(in the rows, 128 means zero)
Named moves come first, each a turn or a mirror and shown by rows before and after it. Which of them, in which order, take the first row of each pair that follows to the second? Write the first one first, as in the answered first pair.
nifu (before -> after):
[130 125 125 130 130 131 116 147 124 131 146 135 117 128 137 113 104 107
 138 135 145 124 119 136 115 149 127 143 136 135]  ->  [118 123 108 131 137 130 123 154 110 128 146 130 126 122 133 119 107 113
 139 144 147 131 124 134 114 139 117 142 132 135]
[111 133  87 120 134 124 128 122 125 137 157 112 148 122 121 105 103 114
 153 158 151 145 134 114 122 113  82 112 149 124]  ->  [134 138 135 114 110 138 105 108 160 141 165 118 123 144 129  89  96 106
 148 129 141 129 120 128 103 148 109 119 153 120]
[113 140 107 152 110 125 129  77 114 138 107 128 113  61 112 156 162 124
 126 117 143 160 129 142 115  93 125 132  95 106]  ->  [133 138 146 144  93 136 109  68 144 141 111 132  99  76 118 144 155 119
 121 100 140 147 119 153 102 125 147 136  97 103]
[ 79 164  87 152 120 112 142 109  75 113 134 113 129  83 145 169 179 108
  74 153 127 145 101 107 143 100  97 142 116  98]  ->  [119 173 168 136  80 128  99  80 138 120 141 127  92 120 159 144 164  91
  64 114 113 113  82 127 118 163 143 152 125  85]
fisap (before -> after):
[122 116 166 118 119 138 128 118 120 131 116 117 137 121 116 144 153 126
  81  90 141 137 111 101 136 109 122 109  99 121]  ->  [121 110 157 112 122 145 130 118 108 134 127 111 144 128 114 141 140 122
  84 104 146 142 115  92 137 106 107 100 104 128]
[132 119 113 132 134 139 135 144 115 107 109 127 133  90 127 166 177 119
 128 118 119 165 144 116 124  95 141 144 108 150]  ->  [137 121 120 130 129 138 132 139 113 106 113 118 132  90 125 175 181 119
 124 113 119 165 139 110 127  95 141 140 112 150]
[135 145 120 107 111 159  90 141 163 134  99  72 115 173  82 132 109  48
 113 156 163 146 112  82 111 147 103  93 121 112]  ->  [130 144 104 117 129 160  96 159 154 132  97  83 119 178  83 120  95  50
 128 171 168 149 125  88 102 147  95  97 122 114]
[141 101 108 135 157 143 148 145  67 150 134 113 161 159 111 137  98 151
 139 179 135 148 136 105 154 109  97  78 141 152]  ->  [128 108  87 153 181 133 165 171  73 144 122 144 158 152 118 123  92 152
 156 172 128 141 150 126 138 113 115 102 134 151]
sevi (before -> after):
[135 142 171 137 144 126 129 133 120 126  94 126 118 116 135 168 165 172
 138 113  97 141  92 140 121  98 147 143  75 117]  ->  [119 156 152 140 145 118 120 154 149 112 101 152 115 101 137 135 151 151
 152 106  97 141 104 157  96 113 142 173  74 106]
[137 136 151 184 161  47 146 121  86 113  92 110 124  90 158 163 119 146
  93 147 113 126 139 161 118 112 182 180 100 139]  ->  [131 140 143 187 160  44 142 132  97 111  97 118 124  86 157 155 116 140
 101 145 117 127 143 165 111 118 182 190  99 138]
[136 139 140 178 147 152 104 138 135 108  59 146 133 149 121 134 107 128
 120 126  92 155 152 138 174 107 136 124 112 168]  ->  [131 143 131 175 147 151 100 146 149 103  63 153 131 143 124 117 101 119
 130 123  94 151 157 144 163 114 135 137 113 159]
rotul (before -> after):
[ 78 108  70 125 228 166 166 145 111 107 109 204 143 119 149 110  84  64
 116 155 148 151 129 148  89 124 159 101 124 125]  ->  [125 107 180  79 147 197 108  61 157 125 137 159 118 154 151 130 102  57
  77 116 144 130  78 122 109 169 176  62 137 118]
[115 126  85 117 124 134 129 148 119 113 153 104 127 135 117 107 123 116
 134 144 145 141 121 115 128 120 111 128 120 137]  ->  [125 133 121 107  98 133 116 116 138 111 152  94 118 130 118 127 155 116
 116 120 134 132 105 110 139 119 132 123 117 126]
[122 124 138 135 156 113 142  99 105 152  89 101 134 130 148 174 155 152
  88 120 133 153 122 102 162  77 160 133 114 155]  ->  [123 107 116 135 172 131 150 130  83 159 111 103 147 162 150 144  99 149
 113 158 156 161 138 101 148  94 129 117 132 169]
[ 72 129  70 157 136 109 144 182 122 105 125 119 122  83 133  99 110 120
 146 142 140 161 141 150 132 165 146 145 149  96]  ->  [113 120 148 123  80 142  99 128 149 128 154  81 101 129 133  98 103 109
 124 133 144 148 104 131 141 206 147 107 170  99]

Between the rows of a pair lie 2 to 3 moves.
[130 108 134 110 118 185 148 125 104 144  96 143 122 128 130  44  83 125
 144 187 164 135 120 136 120 170  80  82 180 149]  ->  [129 133 140 136 129 153 156 142 147 131  50 204  98  97 142  45 119 124
 142 132 132 110 129 178  95 170 146 141 156 130] -> fisap, fisap, fisap
[140 112 139 116 117 196 123 145  98 126 132 101 115 173 127  95 113 140
  86 138 104  98 112 144 155 143 131 101 137 142]  ->  [104 129  81 135 145 173 140 188 107 103 124 139 122 134 128  70 112 128
 106 137 101 106 138 163 135 127 126 145 128 130] -> sevi, nifu, fisap
[150 111 154 145 148 128 142 122 157 122 103 123 126 151 135 159 149 145
 122 101 102 117 106 122 119 140 187 116 121 139]  ->  [150  94 145 122 133 156 124 128 148 126 153 104 135 177 128 126  98 125
 143 146 131 126 111 104 115 161 136  90 147 149] -> sevi, nifu, rotul
[182 129 153 103 114 189 106 125 162 176 115 130 153 172 104 136 137 148
 110 123 112  86  97 130 128 150 164  79 146 145]  ->  [159 137 105 109 133 187 108 170 169 164 133 162 159 169 103  84  92 126
 145 147 131  92 122 141  97 162 138 100 153 139] -> fisap, fisap, sevi
[152 109 148 129 145 155 123 142 147 131 138 165 126 178 143  84  87 138
 147 142 136 111 125 155  92 166 129 137 135 127]  ->  [154 123 178 131 126 129 123  95 153 126 105 152 114 147 144 146 164 159
 109  97 108 103 103 147 119 135 172 141 114 112] -> rotul, sevi
[109 138 117 136 129 123 162 127 164 157 127 159 121  95 125 159 168 126
 110 125  99  86 111 129 135 174 154 128 138 129]  ->  [ 98 130 100 130 131 122 170 122 143 156 132 137 132  86 120 176 175 128
 105 138 107  96 109 113 149 155 131 113 139 135] -> fisap, nifu
[136 107 147 176 186 103 135 126 159 109 131 164 107 122 144 101 117 115
 101 122 119 121 107 141  96 159 173 160 156 144]  ->  [147  79 155 164 190 121 146 104 101 130 133 118 123 142 133 141 121 143
  92 153 132 131  96 109 132 132 145 105 166 170] -> sevi, nifu, rotul
[103 155 102 148 146 126 147 169 143 109 123 152 106 126 143 121 133 138
 132 140 128 120 152 123 118 116 131 161 118 130]  ->  [145 133 170 127 122 153 131 127 129 134 130 112  94 174 146 145 124 150
 113 139 125 111 126 110 138 136 141 117 131 148] -> nifu, rotul, sevi
[ 92 153  76 111  99 100 133 139 128 111 157 126 148  83  91 117 165 110
  99 116 133 145 133 119 137 101  97 156 122 115]  ->  [103 133  70 113 118 106 145 142  89 124 156 113 156 103  90 134 154 129
  98 134 139 152 132 106 148  88  83 130 127 134] -> sevi, fisap, fisap
[140 168 164 143 120 117  91  43 113 126 128 122  85  95 116 150 137 116
  68 136  77 107 123 101 206  98 132 117 157 123]  ->  [115 190 139 140 110 106  76  70 161 106 153 152  80  74 117  96 119  79
  87 133  86 111 138 117 170 123 120 154 167 100] -> sevi, fisap
[153  77 187 134 152 134 126 112  78 137 125 126 120 194 125 191 173 162
 137 139 140 150 101  92 141 116 137  87 141 151]  ->  [ 81 120  87 155 167  94 134 187 132  84 132 195 129 111 120 122 167 117
 172 130 146 164 146 125  89 108 119 175 130 111] -> sevi, fisap, nifu
[148 129 172  48  95 132  97 121 147 126 139 103 137 174 153 131 118 105
 103 117 142 126 107 124 142 152 160 143 133 113]  ->  [146 122 164  47  94 133  95 130 143 127 151 103 142 179 149 122 106 100
 107 129 150 129 111 119 139 154 149 139 137 115] -> sevi, fisap, sevi
[118 105 133  98 101 134 117  88 112 112 147  87 130  92 117 174 164 147
 131 152 157 148  76  80 200  63  48 118 136 104]  ->  [ 96 105  74 127 151 118 144 142  92 102 133 122 146  82 119 157 137 150
 162 175 161 153 108  99 180  52  39 144 132 111] -> rotul, fisap
[116 146 122 141 124 104 128 150 168 117 130 159 115 114 123  96 136 133
 144 125 124 128 144 157  86 138 144 163 126 117]  ->  [135 117 138 123 131 126 146 120  91 143 134  96 138 147 116 156 139 169
 129 168 138 143 130 114 136 109 111  91 136 148] -> rotul, sevi, nifu
[114 159  88 100 128 131 107 120 138 106 181  97 119  90 122 117 160  87
 101 131 129 139  99 142 135 116 156 151 146  92]  ->  [149 133 124  90 131 157 108  96 105 132 181  68 122 138 125 138 143 112
  95 151 132 135  89 130 152 124 157 107 158 119] -> rotul, nifu, sevi
[ 99 146  77 167 163 104 150 158 109 116 100 154 141 104 133 129 146 138
 145 131 120 138 139 147 125 106 135 153 104 124]  ->  [137 146 155 150 125 115 130 105 133 133  86 134 119 127 137 160 172 148
 109  95 104 114 107 142 139 126 177 138 101 125] -> fisap, nifu, sevi
[181 103 209  95  93 186  92  85 132 165 159  87 122 204 131 123  87 131
 122 139 135 106 109 108 129 174 121  79 152 143]  ->  [109 108  77 121 154 165 138 170  88 139 167 112 162 160 121  84  53 121
 171 202 163 142 166 112 112 130  55 104 149 149] -> fisap, sevi, nifu
[160 141 197 110 101 132 117 103 128 129 102 122 101 151 134 171 166 129
 103  89 108  99 100 110 135 133 161 122 121 131]  ->  [127 129 107 144 180 114 173 173  64 126  82 147 133 140 131 159 132 148
 144 141 115 122 146 124 125  99 130 131 113 152] -> rotul, sevi
[170 108 165 149 144 134 135 136 133 153  99 147 109 164 152 127 114 140
 133 108 116 106 124 162 120 160 169 130 122 141]  ->  [175  93 171 125 126 149 130 111 105 162 121 105 123 171 141 147 118 146
 117 131 128 118 112 130 146 144 132  93 134 150] -> nifu, rotul
[146 127 135 126 129 121 136 101 127 127  73 136 111 132 117 159 138 137
 108 129 119 130 106 134 136 114 149 127 113 113]  ->  [143 125 115 138 152 120 146 132 121 124  71 161 115 138 122 142 111 133
 123 140 121 130 121 149 120 120 150 142 113 118] -> rotul, fisap, fisap
[ 80 130  85 171 148 134 154 170 112 122 134 166 126 152 118 100  82 130
 122 145 157 137 147 142 113 102  75 129 116 118]  ->  [117 126 150 155 112 159 117 139 152 135 152 161 101 193 126  82  64 119
 117 128 153 117 129 145 101 152  97 116 128 119] -> fisap, fisap, rotul
[145 128 135 148 119 133 154 127 116 141 126 144 118 163 107 131 122 139
 154  89 114 110 134 181  97 154 172 131 154 133]  ->  [151 124 142 141 111 141 146 122 118 148 136 136 119 170 105 128 114 136
 155  99 117 110 129 173  98 160 164 126 159 136] -> fisap, rotul, rotul
[120 129 118 161 115 116  94 118 127 142 115 154 121 128 111 149 149 150
 131 115 127 142 114 135 120 134 159 150 124 148]  ->  [129 121 131 151 110 124  93 110 117 148 119 144 119 141 113 156 144 157
 128 118 132 140 105 129 129 137 156 136 127 154] -> rotul, sevi, rotul
[149 142 150 127  98 111 119 115 158 109 129 102 157 112 120 109 148 102
  94 104 132 132 112 157 139 131 139 146 127  95]  ->  [134 126 100 134 129 116 142 149 122 109 142 103 178 127 121  90 104 105
 128 151 151 148 136 154 130 124  98 137 138 114] -> nifu, rotul, fisap
[139  92 119 155 162 111 174 119  84 131 133 123 130 169 148 132  97 146
 145 163 124  93 124 101 177 130 119 108 131 148]  ->  [131 122 131 142 120 110 132 126 170 109 160 157 108 149 152  71  91  96
 150 125 127  78 123 122 135 176 130 151 138 110] -> rotul, sevi, rotul
[168 110 170  98  97 143 111  72 103 130 165  91 107 141 128 171 121 185
  97 160 134 146  93 104 147 129 117  88 134 116]  ->  [181 102 167 116 119 153 115 112 114 138 173 129 104 181 140 120  61 174
 133 180 142 137 113 134 106 169 116 105 143 129] -> fisap, fisap, nifu
[159 167 106 166  87 151 142 148 108 116 162 113  91 141 116  86  73 118
 134 193 196 133 162 137 124 167  90 133 155 141]  ->  [157 156 102 187 115 131 177 126  51 128 116  91 106 122 109 166 130 166
 103 190 174 139 156 128 172 106 111 113 131 155] -> rotul, rotul, sevi
[121 102 138 136 110 145 104 106 108  97 129 102 144 108 117 142 159 116
 109 137 147 145 125  87 132  81 111 106 150 115]  ->  [123  99 132 137 114 150 104 110 106  99 132  99 146 114 119 135 141 114
 116 147 153 146 127  83 130  86 102  99 153 123] -> rotul, rotul
[157  95  79 145 117  85 143 178 125  90 117 101 125 121 130  83 162 137
 144  96 141 150 148 111 149 120 127 137  96 116]  ->  [161  98  95 139 100  85 138 164 138  89 115  95 119 116 129  92 176 139
 135  82 133 149 140 110 151 118 139 137  93 115] -> fisap, fisap
[110 133 145  95  82 151  84 109 171 119 185 113 136  98 114  92 119  74
 104 156 143 168 150 110 103 155  68 111 153  96]  ->  [ 94 158 135 112  92 118  96 107 192 100 152 137 128  50 113 113 170  78
  91 110 122 164 157 128 103 128 111 151 128  79] -> rotul, nifu
[138 142 163 162 137 137 128 142 135 148  75 167 155 158 146 143 129 148
 118 115  84 123 118 154 111 151 151 141 104 162]  ->  [140 153 179 147 107 139 106 123 163 141  92 158 144 152 145 138 140 137
 106 101  84 122 105 148 114 158 150 148 107 150] -> fisap, sevi, fisap
[141 138 164 113 107 111 134 111 123 146 151  87 125  97  95 151 129 122
  77 113 138 136 107  82 172 118 118 103 155 130]  ->  [105 150  95 147 150  83 167 171 116 125 127 132 135  63  97 131 125 123
 104 118 132 144 143 115 147  96 120 148 137 127] -> rotul, sevi, fisap
[146 118 152 108  96 156 101  95 131 134 149 106 116 152 119 130 115 118
 118 132 142 120 113 116 124 150 116  93 142 124]  ->  [134 108 111 114 121 155 123 119 102 133 149 106 136 147 118 127 105 120
 129 161 153 133 127 110 124 133  93  89 147 132] -> fisap, nifu
[130 116 157 129 103 139  92 137 186 107 136 166 100 151 133  76  88 104
 147 119 111  81 132 139  87 187 129 135 135 117]  ->  [129 113 172  99  69 153  82  81 156 118 156  99 113 142 115 125 122 120
 111 130 125 103 102  89 140 147  92  86 145 117] -> nifu, rotul
[141 120 169 130 163 126 136 122 123 140 103 105  93 124 127 140 154 191
 120  77 114 110 106 142 164 113 151 151 100 129]  ->  [139 115 159 123 163 132 136 117 102 142 109  82 105 123 121 149 154 196
 118  96 123 121 104 126 177 101 130 133 104 133] -> fisap, nifu
[130 107 132 151 196 166 129 146  84 182 102 149 123 151 126 157 121 106
 143 140 114 189 131 113 148 140 126  90 161 148]  ->  [141 117 159 153 188 167 117 145 114 183  96 168 103 159 133 143 123  98
 144 115 101 174 127 136 129 165 154 109 160 144] -> fisap, nifu
[148 107 145 135 147 145 135 126 106 157 121 122 119 171 120 141  98 134
 135 150 120 120 120 122 132 133 137 109 135 148]  ->  [149 115 149 141 150 142 131 133 120 154 117 139 109 170 126 134  96 134
 140 139 112 110 125 136 117 142 152 125 127 139] -> rotul, rotul, nifu
[102 184 132 142 130 104 103 121 201 115 114 133 104  89 134 114 191 101
 117 109 122 112 130 147 117 124 153 174 115 111]  ->  [139 161 193 116  99 139  83  81 184 138 136  90  98 140 135 131 175 107
  99 121 127 106 101 120 143 148 144 123 130 125] -> rotul, rotul, sevi
[114 159 131 127  96 136 111 130 152 116 146 138 109 106 127 109 148 115
 108 112 132 120 131 123 112 135 122 157 130 109]  ->  [110 152 117 122 102 143 110 139 146 116 156 137 115 116 124  97 127 111
 118 132 145 123 137 119 108 139 102 151 135 115] -> sevi, fisap, sevi
[150 132 155 129 112 127 120 108 130 132 119 133  99 124 131 126 150 108
 110 101 115 130 130 131 141 142 148 150 111 118]  ->  [144 135 149 117  96 135 108 109 136 131 141 124 103 124 128 110 136  91
 113 113 127 139 132 120 143 146 122 146 118 113] -> fisap, sevi, fisap
[145 166 111 156 178 102 120 142 159 138  85 188 129 127 136 131 170 112
 119  81  83 109 128 180  76 148 177 169  87 109]  ->  [179 127 157 122 155 138 118  74  82 173 105  95 149 171 122 202 182 148
  84 115  97 124  93 116 146 124 138  75 102 142] -> sevi, fisap, fisap
[156 135 163 117 122 139 110 119 132 143 141 139 107 141 126 115 111 120
 137 117 132 116 127 141 114 176 137 134 129 128]  ->  [120 140 103 141 160 111 150 148 100 129 115 154 129  98 122 133 138 133
 138 123 126 133 146 145 125 126 132 153 113 127] -> nifu, fisap, fisap
[114 140 100 154 149 130 141 158 143 117  94 126 169  96 133 120 133 155
 122 122 119 122 123 133 147  90 121 158  88 130]  ->  [136 124 117 143 149 160 126 168 143 133 121 122 160 145 138  85  76 146
 138 150 139 120 123 137 130 132 100 136 108 147] -> fisap, rotul, fisap
[121 107 101 140 173 134 117 162 108 136 113  86 172 141 152 132 147 129
 135 164  82 140  99 128 159 115  87 141 116 161]  ->  [145 110 150 120 133 153  80 140 157 139 143  82 151 167 156 100 131 109
 131 149  87 126  83 132 141 162  98 141 133 152] -> sevi, fisap, rotul
[142 106 128 138 127 150 138 111  98 148 131  83 134 172 133 145 126 135
 120 151 137 135 116 111 155 125 105  87 147 140]  ->  [125 110 100 144 144 138 156 124  83 138 122  94 141 151 132 152 137 141
 123 156 135 141 126 111 157 105 103  97 140 138] -> rotul, fisap, rotul
[ 98 160  64 146 157 139 150 167 138 100 168 127 193 173  85  62  67 106
 125 186 115 113 146 139 104 130  95 123 149 100]  ->  [112 173  91 154 153 131 140 166 181  94 151 159 171 172  98  52  77 101
 122 145  95  93 142 168  84 155 141 154 143  89] -> fisap, nifu
[117  97 139 141 125 153 139 103  83 115 154 102 144 126 109 152 145 139
 119 164 141 140 159 107 127 138 112  96 170 161]  ->  [133 109 184 136 100 151 119  77 121 114 145 112 120 129 116 153 166 133
 106 121 128 121 136 120 121 159 150 111 161 145] -> rotul, fisap, nifu
[143 119 181 146 143 133 123 148 142 123 115 170 110 148 123 123 142 134
 121  98  87 116 120 152  89 147 190 159 129 105]  ->  [164  96 202 136 141 154 119 137 119 143 132 143 113 188 123 134 121 146
 118 121  96 117 115 138 103 158 174 126 143 127] -> sevi, rotul, rotul
[143 102 140 136 139 121 141 111  99 133  98 121 116 129 125 159 145 148
 109 120 104 115 124 143 151 123 154 113 119 149]  ->  [138  96 125 134 149 123 150 118  82 135  99 116 126 136 123 155 132 149
 115 139 108 123 131 137 149 120 137 105 120 155] -> fisap, fisap, rotul
[ 95 111  91 151 158  86 171 145  92 112 119 144 183 119 118 147 130 139
 143 162 130 160 167 148 121  89  83 148 117 110]  ->  [155  98 189 150 140 101 155  93 101 145  93 133 152 169 134 191 147 165
 116 122 103 128 136 155 137 120 150 122 110 125] -> nifu, rotul, sevi
[137 135 154 137 104 105 129  78 136 122  96 112 114  94 127 173 189 148
  88  78 106 118 107 114 148 100 171 129 111 117]  ->  [124 102  74 157 177 125 173 161  64 135 119 122 149 142 129 125  90 153
 152 172 142 140 152 114 131 105 105 110 138 162] -> rotul, sevi
